128 stands for zero in the data rows.
Here are some rows, each followed by its group. Rows of different groups can look alike.
[104 113  80 144 110 112 187 180  76 156  94 172  89 148  86 168 170 132
  84  97 126 130 135  92 124 121 119 140 131 157 129 104  85 115 111 129
 123 113 102 119 132 162 149 152 183 106 140 105 160 114  92 120  99 116
  96] ZF
[115  89 146 105 108 149 117 146 119 119  69 118 158 117 150 134 127 116
 146 144 108 134  90 127 152 137 192 139 154 101 125 122 141  52 126 124
 123 124 155 163  98  99 183 130 149 188 131 159 112  41  61 133 157  64
 147] NJ
[142 175 150 147 139  63 107 122 147  97 171 102 116  81 132 142 134  96
  96 114 170 109 114 113 159 184 149 137 133 154 122 129 137 171 111 180
 120 169 155 122 158  94 150  85 145 118 136 163 179 160 186 101 153 124
 105] TB
[131 150 160 134 169 113  88 150 184 119 165 113 147 115 165 147 130 102
 146 127 147 146  88 138 177 153 168 115 158 173 178 205 183 142  94 163
 115 185 166 111 144  90 157  80  87 176 120 133  88 152 164 132 149 137
 165] FF
[163 145 124 125 121  92 135 133 111 112 101 198  95 142 132 117 136 173
 144 111 103 134 179 125 123 153 143 110 145 151 114 120  77 114 122 112
 164 120  96  95 110 147 104 153 108  95 103 101 104 118 121 129 102 114
 128] ZF
[145 125 110 105 148 168 118 193 126 107 120 110 165  94 129 161 152  74
 124 145 158  85  80 119 130 129 139 180  94 105 178 152 166 147  89 184
  59 135 150 154 152 114 143 108 168 155 112 164 180 119  83 123 147 102
  83] TG
[125 142 158 116 157 128  97 167 138 111 125 133 150 128 137 183 129  65
 148 141 175 139  56 138 148 121 143 143 141 140 181 176 175 125 112 153
 131 143 134 100 144 118 167 107 128 153 125 146  96 145 150 255 144 130
 158] FF
[151 126 196 104 223 155   0 153 221  69 168 119 182  39 216 157 176  44
 129 126 184 135  77 135 244 150 139  98 106 138 217 196 230 185  37 229
  43 213 215 208 200  65 165  27  83 203  94 229 139 210 171 182 210  80
  60] TG
[100 131  98 115  89 112 123 131 106 128 145 105 151 104 105 185 147 121
  86 110 150 135 125 124 109 150  88  99 160 161 110 111 139 153 128 130
 113 145 137 147 141 118 165 111 103 140 163 132 163 125 142  75 138 129
  98] LJ
[150 117 156 106 171 112 108  88 156  99 115  91  96 111 170  98 134 137
 156 142  89 161 159 110 160 108 148  67 119  98 153 150 145 121  81 136
 139 155 156 180 129 121 124 100 112 147  85 219 108 158  87 186 125 121
  92] TT
[ 94 124 103 139 122 156  96 191 133 138 131  88 172  83 144 196 158  66
 111 126 192  83  91 137 166 126 117 140 138 129 185 127 159 147 111 189
  70 134 173 181 173  80 149  75 202 188 127 170 198 114  81 113 160  98
 112] LJ
[134 144 115 113 164 117 116 112 177 118 162  87 126  86 144 108 163 128
 139  76 152 163 111 166 153 124 121  83 150 146 158 159 156 160  72 165
  98 171 144 162 167 119 158  92 100 151 119 189 135 184 185 141 157 142
  66] TT
[170 126 184 146 158 105  86 129 207  88 126 116 117  74 136 104 119 102
 123 122 119 133 135 133 183 177 117 145 120 130 154 139 152 186 105 173
 109 172 175 157 152  97 174  90 113 138 124 173 151 148 145 137 168 124
 100] TB
[ 88  76 101 129  86  92 164 139  95 153  79 130  90 165 143 100 198 170
  70 117 112 197 188 113 116 138 141  94 150 208  84 109  67 134  97  89
 174 118 100 129 121 142 116 153 122 130 121 129 143 154 139 125 108 136
  77] TT
[ 92 119 128 127 146 128 117  75 147 124 126 122 151 153 193 118 122 134
 152 112 190 138 107 148 115  77 115 107 149 138 140 157 146 100  96 110
 142 124 111 115 112 115 112 132  92 141 101 112 108 162 111 145 107 143
 150] FF
[139 153 125 152 132 119 121 116 155 150 122 135 126 138 117 120 131 152
 107 149 135 136 141 102 119 132 129 125 124 147 101 140 136 116 120 113
 108 142 107  85 121 126  94 114 127 107 135  74 111 138  83 129  90 148
 140] ZF
[ 87  93 119 113 107 108 145 163 110 155  98 122 139 121 146 194 178 139
 115 167 114 151 105 171 149 131 121 115 160 157 123 138 127 105 108 110
 138 133 159 158 138 129 180 114 146 188 166 152 161 143 106 123 134 104
  96] LJ
[ 91 121 126 111  85 126 155 117 145  73 142 135 127 161 117 133 113 150
 129 146 137 138  98 133 104 118 116 120 156 189 112 125 128 114 164 117
 177 126 117  98 100 121 140 150 108 144 147 117 117 122 114  84 117 137
 142] TB
[101 127 143 123 124 139 123 133 141 136 140 157 132 161  92 112 107 116
 118 133 141  96  84 131 120 131 119 130 158 124 135 114 143 108 158 115
 149 120 135  95 137 117 124 113 111 125 127 108 137 132 161  78 128 129
 155] TB
[152 114 174 125 171 147 129 143 120 132 107 204 146 124 142 120 130 148
 143 149 110 144 142 107 137 107 137 146  97 128 141 163 109 119  97 103
 123 113 136 152 109 151 111 158 118 130 121 117  72 111  95 173 103 103
 101] NJ
[112 146 133 129 140 125  92  93 176 108 150 119 135 107 137 102 125 123
 128  93 135 180 136 133 129 138 152  89 172 154 127 136 112 149 130 149
 150 149 147 114 118 131 132 104  97 147 124 255 140 141 197 153 127 153
 113] TB
[121 160 121 115  83 116 130 160 104 120 162 104 127 128 149 147 153 112
  84 126 137 151 116 113 148 148 124 105 168 175 167 105  92 121 105 169
 148 183 147 141 167 165 171  84 180 151 139 108 181 149 110 119 153 113
 125] LJ
[141 106 125  99 130 127 203  73 162 128 143 116 130 117 143  84 137 154
 157 107 138 161 168 146 128 134 112  68 149  32 116 130 156 175 120 114
 116 112 166 199 143 114 158 119 109 133 123 173 164 139 118 140 135 136
  83] TT
[167 176 144 127 143 123 117 120 151  91  95 170 102 129 136 152 121 145
 122 132  82 151 142 129 146 118 147 123 105 155 136 168 111 125  86 110
 138 136 125 119 122 154 118 128  98 129 114 124  99 142 122 165  75 133
 109] ZF
[155 107 172 143 178 169  69 129 172  89 161 130 146 100 138 146 172 111
 179 109 121 161 106 138 182 122 127 154 110  81 188 159 210  80  84 144
  88 154 168 172 122  93 136  88 158 193 115 145  68 131  96 184 152  69
 143] NJ
[153 149 133 135 136 109 108 180 109 137 144 119 142 157 164 178 167 131
 105 125 135 134  99 133 147 122 145 133 154 178 144 163 119 146  97 158
 142 146 166 106 127 102 146  96 128 154 118 111 153 150 115 113 120 114
 160] ZF
[157 146 188 136 116 124 155 102 140 112 151 108 113 109 168 105 127 168
 161 124  92 161 157 131 140 161 154 135 139  99 111 138 123 120 112 123
 134 165 147 129 108 113 138 124 118 146 127 158  97 150 118 126 140  94
 133] NJ
[ 83  97  80 106 136 106 146  88 142 162 136 151 136 174 114  96 128 150
 156  99  73 157 159 142  93  89 123  96 143 126 107 132 120  87 145  50
 151  87 104 113 122 179  91 156  73 113 117 104 121 127 183 183  92 181
 128] TB
[111  63 141 115 110 162 137 174 108 104 128 165 139 152 159 151 164 131
 146 115 124 170 107 146 157 114 155 118 154 119 170 132 112  65  95 116
 139 105 130 136 120 146 137 110 132 185  40 130 115 123 108 145 129  90
 130] FF
[145 115 126 136 158 148 131 152 122 136 135 153 148 102 127 183 135 103
 154 126 100 120 110 143 128  85 126 168  70 106 137 142 159 140 133 139
 104 110 133 161 125 132  93 138 160 146 128 119 114 123  69 121 102 112
 131] NJ
[172 178 187  76 137  76  97 137 136  91 114 106  95  93 166 179 166 107
 119 146 113 137  71 120 182 175 171 159 125 145 157 167 138 127 108 162
  98 177 153 190 176  97 176  88 121 143 161 148 143 165 150 142 194  88
 110] ZF
[116  60 124 118  99 105 162  73 150 126 171 155 127 171 111 113 113 162
 122 143 139 138 183 159  65  89 113 100 142  86  99 102 117 124 176  70
 170  86 103 139 110 158 102 184 119 114 101  94 142 109 141 128  97 158
 112] TB
[ 96 104 137 112 119  85 121 101 190 130 107 160 115 139 189  95 149 161
 151 109 132 189 157 145 126  78 137  86 148 196 126 107 116 122  97 110
 160 145 124 137 124 144 115 125  69 152  73 133 120 169 114 182 113 163
  64] TT
[153 157 163 146 184 142 102  94 153 109 125 106 122  80 129 126 112 155
 138 129 112 109 144 141 155 172 132 150 109 111 124 145 140 137 129 145
 110 166 165 142 129 109 166 106  98 106 152 127 113 147 135 117 154 118
 132] TB
[118 151  93  97 110  96 148 179  99 157 148  95 106  92 110 162 138 102
  87 131 144  68 110 127 117 131 119 144 118  92 112 118 146 140 172 139
 102 109 123 168 147 134 134 129 164 114 181 134 214  78 126  67  84  98
  98] LJ
[170 144 114 161 147 120 121 126 127 116 129 124 170 106  73 144  99 119
 110 156 127 113 148 115 113 136 112 148 100  89 105 114 138 164 145 138
 126 104 121  98 131 128  90 145 143  73 123 137 131 100 148 116 118 140
 118] TB
[151 189 183 148 164 133  73 107 178 103 181 117 133 109 124 104 131  99
 168 111 104 143 108 148 166 179 125 134 136 109 143 138 182 158 125 116
 113 167 179 138 121  85 213  99  85 145 161 148 106 106 131 116 162 100
 114] TB
[108 104  77 130  96 135 155 154 100 145 109 152 147 169 115 152 133 142
 144 109 120 121 110 118 106  98 104 145 124 170 123 112 121  72 147 114
 157  89 118  67 107 114 119 147 147 109 121 110  96 107 116 131  97 127
 183] FF
[173 169 181 123 193 130  98 155 152  99 148  67 161  55  82 139 149  52
 136 130 154  97  93 130 174 202 136 148  74  86 166 168 188 191 106 196
  58 187 176 158 168  57 145  69 141 130 161 135 123 166 150 104 190 115
 126] TB
[172 186 164 157 118 132 123  93 126 111 163  93  88  98 183 112 174 138
 147 145  73 117 170 113 147 149 140 129 140  81 135 105 166 155 132 112
 116 146 110 168 178 156 177 116 111 129 147 150 123 160  74 148 144 108
  96] NJ
[113 159  92  98 118 138 171 118 117 135 146 105 132 126 105 119 136 146
 120 133 155  90 101 129  97 150 121 125 115 119 116 116 129 108 161 143
 112 112 125 118 152 149 120 126 173 103 153 116 165  95 153  80 135 160
 135] TB
[140 175 136 156 140 113 123 129 134 156 130 106 125 123 134 140 133  91
 115 175 139 118 121 125 134 176 147  94 137 189 133 121 119 175 125 131
 153 157 108 114 151 110 122 115 117  87 143 114 182 134 131  89 104 152
 117] ZF
[218 146 122 139 120 131 140 151  80 129 108 149 161 130 101 151 143  97
  87 174 125  93 115 117 123 145 159 191  98 120 124 112 107 133 128 136
 110 125 112 114 145 143 119 143 175  64  95  77 137 102 114 125 130  97
 118] ZF
[147 142 135 168 125 127 123  96 127 118 194 127 119 127 116 104 109 141
 160 131 113 124 159 107 121 130 133 134 127  86 104 118 118 120 163 116
 154 127 112 110  90  76 121 149 131  98  94 129 115 143 129 106 131 116
 133] TB
[168 139 129 132 128 153 132 124  96 114 114 122 112 115 122 170 100 125
 105 158 148 104 109 129 125 142 130 160 110 137 115 138 137 108 116 138
 129 127 109 116 134 134 101 146 156 102 146 131 124 151 127 112 105 136
 139] ZF
[138 132  97 143 110 124 140 119 101 123 135 127 108 156  90 122 103 128
 178 126 136 124 131 129 110 131 121 143 122 107  95 109 149 123 162 106
 129 108 117  77  92 128  90 131 130 107 159  99  95  97 133 104 105 122
 180] TB
[138 165 120 157 131 113 111 112 113 116 129 121 124 117 121 115 113 113
 102 115 162 107 103 129 114 158 134 141 117 142 126  86 117 160 130 152
 115 140 140 102 135 107 128 115 135 108 150 107 152 132 155 104 146 163
 147] TB
[139 128 164 116 150 129  84 120 167 104 138 139 144 113 222 117 148 125
 160 122 113 185 157 169 161 103 144  95 157 153 179 148 131 104  68 109
 147 150 168 155 141 118 151  99 125 181  99 164 106 156  96 186 135 113
  90] TT
[103  84 124 123 155  83 128  76 132 138 108 159 135 162 100 108 121 148
 134 114 135 141 141 136  92  73 119  86  82  99 117 144 162 110 124  88
 146  74 105 120 124 160  81 157 139 117  89 122  86 128 144 142  93 163
 147] TB
[151  73 145 137 178 141 108 124 121 158 119 179 125 121 105 118 113 124
 155  98 148 122 149 131 123  93 134 132  49 128 128 159 169 145 110 132
 109 107 108 187 147 162  61 159 156  92  77 147 138 132 125 198  99 165
 125] TG
[118  98 118 111 177 190 134 138 132 139 124 156 127 149 103 145  84 111
 143 152 159 101  99 150 122 118 122 127 114 106 102 155 173 127 133 130
 108 103 122 134 125 100 102 102 151 113 157 106 102 116 164 128 113 144
 160] TB
[ 62 113 126 138  91 109 154  91 108 149 140 147 127 176 113  99  86 169
 112 121 147 139 141 108  76  84 117  92 168 123  76  83 117 135 183  88
 177  93 103  88  95 162 108 177 135 130 133  80 117 125 154 103 112 154
 149] TB
[130 147  88 117 110 143 151 172  89 128 119 102 126 148 115 170 129 132
 104 158 105  86 103 122 125 138 124 147 142 105 113 124 117 137 148 140
 111 107 129 110 120  85 172 143 168 134 169 123 146 112 100  76 127 100
 153] LJ
[198 181 174 136 176 137  71 170 182  81 148  91 170  67 154 192 126  55
 145 141 170  88  77 122 187 172 159 184  93 154 158 169 172 168 107 188
  68 184 163 159 152  56 148  64 127 137 131 140 149 144 144 115 171  76
 130] ZF
[ 66  93  37 109  69 138 203 102  55 213  95  94 153 126  83 171 136 141
  84 135 160  90 123 127  77 107  99 117 111 122 115  99 107  96 167 131
 150  52  90 144 146 146  96 171 155 107 131 108 212  89 123  92  97 125
 120] LJ
[153 133 113 149 117 118 115 127 102 129 114 130 100 134 108 127 114 147
  87 154 114  95 141 129 130 135 130 139 136 131 105 101 111 153 129 128
 132 111 111  71 115 146 128 157 117  82 111 113 134 126 155 131 132 124
 142] ZF
[167 157 140 148 155 112 117 131 150 125 129 120 110  92 173 153 163 114
 102 118 146 138 145 140 167 149 149 144 116 162 165 165  98 181  69 170
  99 137 136 153 173 122 160  93  86 127 101 171 186 172 130 148 163 118
  76] ZF
[134  84 105  94 165 130 124 213 135 162 148 115 141  92  75 134 187 118
 131  86 220 130  92 130 154 138 109 124 101 122 121 157 152 169  94 159
  87 126 143 216 185 139 154 117 131 156 113 189 201 147 171 112 148 135
  80] TG
[132 155 156 150  98 134 150 162 159 139 120  96 118 117 144 160 140 129
 121 147  93 131 104 101 121 168 131 145  94  97 135  64 110 137 149 135
 130 136 124 136 115  99 164 115 145 129 173 118 119  95 146  81 146  84
 117] NJ
[ 74 139  94 115  88  99 160 110 120 156 165 110 155 154  89 101 103 150
  98 107 165 142 162 148  84 121 125  99 163 132  78 118  92 140 188 104
 159  96 110 136 134 127 137 136 133 115 160  84 153 133 170  82 130 164
 151] TB
[126  85 141 108 130 100 113  87 147 146 132 130 100 144 153 100 139 155
 117 119 138 158 197 174 125  87 134 104 122 119 117 148 124 153 118 109
 116 117 117 168 128 156  93 158 125 118  57 145 190 162 129 176  97 161
 116] TT
[ 89  54 105 115 117 168 152 127  95 160 123 160 118 155 105 134 117 142
 141 103 117 136 109 110  90 122 116 128 129  73 142 129 141  62 140 124
 157  77 129 132 106 152 138 152 147 167 152 110  98  98 105 120 102 102
 186] FF
[150 148 170 138 185 144  82 137 200  94 178 143 147 115 138 141  90 104
 185 121 101 126  98 180 163 152 145 154  78 108 137 166 179 134 112 157
 109 156 149 119 145  93 153  95 135 161 124 141  82 183 149 187 152 127
  46] TB
[113 117 121 138 142 142 123 124 130 127 145 180 108 181 114  77  86 135
 199 111 115 135 134 131 108  74 128 119 140 120 118 150  91 101 146  64
 160  99 112 109  94 159 128 146 111 132  89  98  89 140 113 183 100 135
 166] FF
[ 98 125 110 129 148 125 145 152 111 135 161 134 142 156 114 142 121 114
 130 122 169  84 106 127 117 113 120 124 119 142 133 144 149 122 146 143
 115 115 108  84 122 125 115 141 131 133 127 111  77  99 154 124  98 147
 166] FF
[143 141 111 167  90 118 171 128  62 161  87  95 124 110 110 143 129 149
  74  62  97 106 153 111 120 156 133 149 124 120 107  81  68 119 162 112
 129  92 115 134 109 142 124 153 159  92 143 109 157 112  94  70 121 132
 114] LJ
[ 71  22  41 108  71 121 216 105  58 194 120 200 130 247  82   0  98 194
 137 118 123 126 166 131  29   4 113  97 135  96 108  88  73  33 186  54
 156  17  85  91  76 210  64 227 155 110 112  71 108 105 104 174  40 171
 163] FF
[ 75  53 114 175 133 107 141 129 141 131 108 140 115 183  72 129  80 120
 144 124 133 161 122 121  95  75 134  92 146 184 110 212 112 100 127  87
 163 122  85  82  52 193  82 158  84  98  87  77  88 138 144 149  88 173
 131] FF
[ 93  94  72 111 109 155 123  88 127 151 144 134 154 143 103  75 142 131
  88 117 140 138 157 168  96 119  71 108 150 111 165  99 130 122 150 109
 134 108 141 122 117 114 142 108 104 145 128 112 161 103 148  99 139 142
 111] TB
[133  88  86  78 109 146 161 161  57 149  96 179 111 135 115 120 120 141
 120 154 124  95 138  66  75  94 120 130  78  84 114 112  49  83 143 108
 121  69  91 125 105 191  41 184 188  98 122  96 115 101  89 150  72 109
 156] NJ
[112  98 111 120 131 108 131  95 139 118 143 195 102 169 118  85 114 159
 154 114 127 186 146  81 116  95 117  74 175 161 144 150 125 113 124  73
 171 135 113  96 101 162  99 157  89 147  86 112 127 135 140 152 116 148
 122] FF
[160 137 181 151 117 139 136 146 106 111 100 131 101 118 137 189 134 147
 113 142 107 160 153  83 135  94 156 132  95 156 157 140 111 122  84 104
 125 134 110 109 118 142 128 130 141 138  93 103 103 142 105 195  80 123
 117] ZF
[104 130  92 116 122 117 124 131 111 130  94 189 125 154 155 162 108 137
 122 137 161 106 108 150 121  85 126 117 125 165 127 160 143 105 127 138
 131 102  99 102 121 165  94 138 146 124 145  60  90 115 147 151  95 167
 164] ZF
[118 143 137 135 125 158 150 145 115 132 116 148 123 160 163 159 151 147
 136 119  98 150 154 153 137 111 150 140 160 158 115 145 126  96 120  86
 142 132 124  94 105 124 133 118 126 143 126 101  68 118 123 147 108 116
 158] FF
[111 160 107 130  87 132 134 139  99 142  92 119  93 145 127 147 118 151
 104 151  93  94 146 119 108 154 112 146 131 105 117  40  75 107 176 118
 165 109 123  93  90 130 212 155 150 116 177 106 133  86 147 101 119 133
 138] NJ
[122 153 145 129 123  90 122 123 144 103 140 125 127 108 104 140 139  97
 154 126 165 138 118 111 130 131 140 102 144 163 129 153 119 165 122 146
 118 155 121 104 108 118 157  98 112 111 131 133 127 156 173 110 129 161
 134] TB
[154 148 140 147 163 117 105 150 135 117 105 158 104 143 163 149 151 124
 179 116 136 100 111 135 151 129 137 162  79 137 139 155 143  89  88 159
 115 142 120 130 126 133 114 115 132  99 121 130 104 123 103 161 113 115
 159] NJ
[150 143 192 147 175 147  96 140 165  82 145 149 150 117 159 134 118 120
 214 116 115 163 106 137 183 129 149 157 140 102 131 167 172  71  91 127
 104 178 164 116 112  96 149  92 106 168 128 142  55 125 109 174 158  82
 148] NJ
[124 128  83 151  74 123 159  70  95 152 122 149  90 185  75  81  94 176
 117 139 103 102 163 124  58 119  86  98 138  93  61  62  91  98 202 109
 170  72  78 102 118 177  95 190 151  86 137  68 118 121 143  88 104 147
 162] TB
Which 4 groups are nearest to each row below, nearest first, going by the distance to the centre of the group?
[116 139 173 131 182 127  90 121 149  90 144 100 132 119 126 130 116  89
 182 139 126 128  89 152 161 121 175 119 130 195 157 156 166 134  83 139
  86 164 156 101 124 113 135  89 112 158 111 123  65 153 144 176 163 137
 146] ZF NJ TB FF
[141 118 168 135 133 134 108 166 137 118 162  93 128 107 180 156 138  96
 154 106 108 148 138 133 181 171 154 160 128 103 163  99 134 110 107 149
 111 171 182 158 158  74 193  88 126 209 155 183 117 122  96 122 171  85
 166] NJ ZF TG LJ
[184 160 140 150 167 137 100 135 166 119 113 118 126 130 131 108 140 110
 119 130 153  96 132 136 133 138 142 152  93 160 127 173 147 149 104 124
  91 128 115 144 161 133 109 160 138  90 140 141 153 180 146 148 127 136
  98] ZF TB NJ TG
[ 81  96 147  82 125 154 131 175 111 130 106 181 129  96 160 169 153  99
 145 124 135 144  80 111 139  77 119 153 107 153 139 166 156  97 120 183
  60 137 130 123 156 132 106 118 162 140 102 142 121 127 111 168 115 120
 130] NJ ZF FF TG
[177 190 178 161 146 108  92 163 144 108 128  98 116  91 157 165 120 100
 211 136 137 111  89 115 180 163 152 161 131 158 137 153 142 143  79 172
  80 183 159 119 146  86 134  52 117 145 153 107 120 151 108 126 162  95
 154] ZF NJ TG TB
[ 71 101 114 125 132 124 123 107 137 163 144  94 143 135 109 110 140 134
 133 106 180 149 126 159  99 117 100  55 135 104 115 122 152 117 151 107
 170 121 135 123 140 119 132 146  81 144 110 134 126 143 159 147 109 168
 123] TB FF TT LJ
[134 149 131 133 141 141 118 169 146  92 145 142 153 123 147 187 109 106
 158 135 111 140 120 226 149 157 155 149 169 125 140 172 154  87 132 138
 116 159 157  89 123  99 148 115 126 157 133 115  83 148 114 125 136  91
 164] NJ ZF TB FF
[109  89 109 163 118 149 152 191 118 123 131 121 148 130 150 146 120 138
 149  94  83 121 137 119 134 118 120 156 128 121 131 113 109  86 135 114
 125 113 145 139 108 123 161 130 147 148 119 135 117  54  66 136 122  91
 157] NJ FF LJ ZF
[146 151 156 108 134 126 150 139 102 135 127 135  92 100 104 157 127  76
 101  97 138  61 110 127 128 133 125 131 126 147 107 133 142 147 140 134
  91 119 100 175 143 120  92 127 125 100 113 123 158 116 145 117 133 115
 129] ZF TB LJ NJ
[155 132 136 154 135 122 152  89 142 121 148  93 111 142  96  85  99 177
 130 125 120 105 158  98  93 130 125 139 135  95  73  97 108 128 140 102
 112 108 118 162 124 158 112 148 114  66 137 111 112 113 134 119 101 137
 140] TB NJ ZF FF
[116 136 120  59 178 120  69 160 181 116 148 131 183  55 159 137 134  56
 114 113 190 118  68 171 174 144 115 183 126 115 180 184 196 171  96 187
  76 169 171 163 189 102 154  77 130 148  99 181 185 170 150 152 164 130
 122] TG ZF TB TT
Which 5 groups are nearest to each row below, nearest first, going by the distance to the group's nearest row?
[117  88  99  76 101 150 170 157  82 156 119 104 149 117 167 143 141 128
  84 142 141  95 130 116 113 129  87 133 116 115  95  86 129 136 176 143
 111  87 134 157 152 149 137 157 187 129 146 150 189  59 101 108 113  97
 130] LJ TB ZF NJ FF
[147 205 179 104 153  99  80 135 182  92 170  88 115  74  97 112 131  92
 150 125 157 166 142 145 158 164 144 116 143 163 151 131 152 179 106 172
 106 201 184 137 158  86 172  58  66  75 162 167 125 138 146 126 211  94
 111] TB TT ZF FF NJ
Which 4 groups are nearest to each row below, nearest first, going by the distance to the group's nearest row?
[164 154 111 163 108 133 160 131  86 197  90 161  53 148  97 117 117 139
 106 158  94 107 166 113 101 133 135 138 127 122 120 102  75 117 153 123
 121 142  93 111 110 131 136 158 141  78 165 106 149 114 121 124 110 131
 133] ZF NJ LJ TB
[153 144 178 123 169 120  74 153 169 127 104 137 171  84 173 155 219  72
 124 123 178 201  89 136 195 124 137 131 115 188 185 201 162 155  42 168
 121 175 153 144 165 102 150  52  88 202  84 142 116 179 149 178 147 131
  90] FF ZF TT TB
[153 131 152 197 122 111 129 115 129 142 148 134  71 110 160  22  98 171
 140 134 114 162 178 134 134 116 147 101 128 104 139 151  88 160  89 113
 139 142 116 158 118 148 127 139 114 111  92 127 141 184 113 155 107 142
  82] TT NJ TB ZF
[148 136 100 129 165 138 127 121 159 128 137 137 143 150 104  90 107 123
 131 137 144 100 106 141  93 122 108 150  95 118 117 190 152 126 139 102
 108  85 111 142 107 145  95 161 146  25 118 114  95 116 161 133 116 151
 136] TB FF ZF TG
[ 70  95 109 109  85 124 141 144 113 158  97 122 116 176 149  92 164 163
 193 107 102 183 170 152 111 107 151  41 198 167 127 103  87  83 131  87
 176 121 114 103 113 142 139 157 103 119 159  92 120 135  74 138  94 133
  73] TT FF ZF TB
[181 175 158 205 163 138 110 129 149  91 134 123 112  80 114 123 118 120
 111 127  74 100 137  61 168 176 131 220  99 110 100 155 151 127 124 156
  88 149 142 146 178 115 127 125 147 108 125 161 106 136 116 134 160 136
 135] TB ZF NJ TG
[192 155 142 156 127 141 132  80 155 121 118 132  96 140 148  97 111 167
 103 128 105 152 217  90 119 141 125 107 145  96 116 109 107 163 125 100
 169 119 110 151 100 177 100 144  95 117 140 137 137 166  87 129 114 131
 110] ZF NJ TB TT
[129 134 119 137  90 145 165 160  59 163  92 159 106 172  87 129 129 189
 120 161 101 120 140 105  77 106 111 155 132 167  65 128  91  63 158  99
 165  91  69  43  84 148  76 189 158  65 131  76 107 105  99 118  70 164
 160] FF TB NJ ZF
[ 92  94  76 133  93 114 183 173  76 166  99 150 100 183 138 143 188 145
  97 127 140 148 132 150 116  83 115 108 173 207 144 157 109 112  99 130
 166 121  86  72 145 168 100 148 135 143 119  65 149 171 115 132  73 149
  95] ZF TT FF TB
[105 159 163 124 146 132  83 128 149  95 185 145 131 106 104  91 109 138
 190 103 115 129 130 134 134 145 137 157 110 100 145 119 114 102 141 128
 135 144 151 107 116 120 146 101 116 152 104 125  99 118 120 153 142 121
 134] TB NJ FF ZF
[101 103 139 123 112 101 132 121 119 134 127 190 123 173 137  83 143 157
 178 117 106 216 151 152 122 107 141  88 179 159 138 130 105 102 105  83
 188 134 105  87  90 161 112 141 104 164  97 113  78 133 139 187 105 193
 129] FF TT TB ZF
[140 116 103 143  73 130 158 127  91 138 111 136 117 147 107 102 116 162
 112 169  66  93 174  98  89 116 114 144 118 100  76  79  64 175 165 106
 112  93 110 131 103 155 139 162 162  95 153  95 141  77  86  99 142 149
 133] LJ NJ ZF TB
Which 5 groups are nearest to each row below, nearest first, going by the average distance to the group's rows?
[156 138 161 158 150 169 106 153 137 120 101  72 106  78 230 168 165 125
 138 154  78 164 152 139 180 155 150 129 121 115 136 138 118 125  58 120
 109 160 163 164 153 128 154 117 116 163 113 163 137 147  53 184 117  96
  70] TT NJ ZF LJ TG
Which 5 groups are nearest to each row below, nearest first, going by the distance to the centre of the group?
[ 74  74  88  68 101 132 153 127 112 124 146 161 154 174 116 110 117 143
 119 112 150 112 100 145  93  83 137  98 137  86 101 124 121  81 150 101
 153  67 116 123  66 193 133 163 149 144 142  86  98 114 142 133 102 150
 158] FF TB NJ LJ ZF
[156  73  92 100 120 120 125 165 111 157 148  61 165  86 108 156 159  96
  84 102 170 152  99 121 143 109 110 128 119 129 128 115  99 173 112 161
 100 115 136 181 195 113 132 106 149 140  93 137 194  88 114 119 148 108
  62] LJ TG ZF TB TT
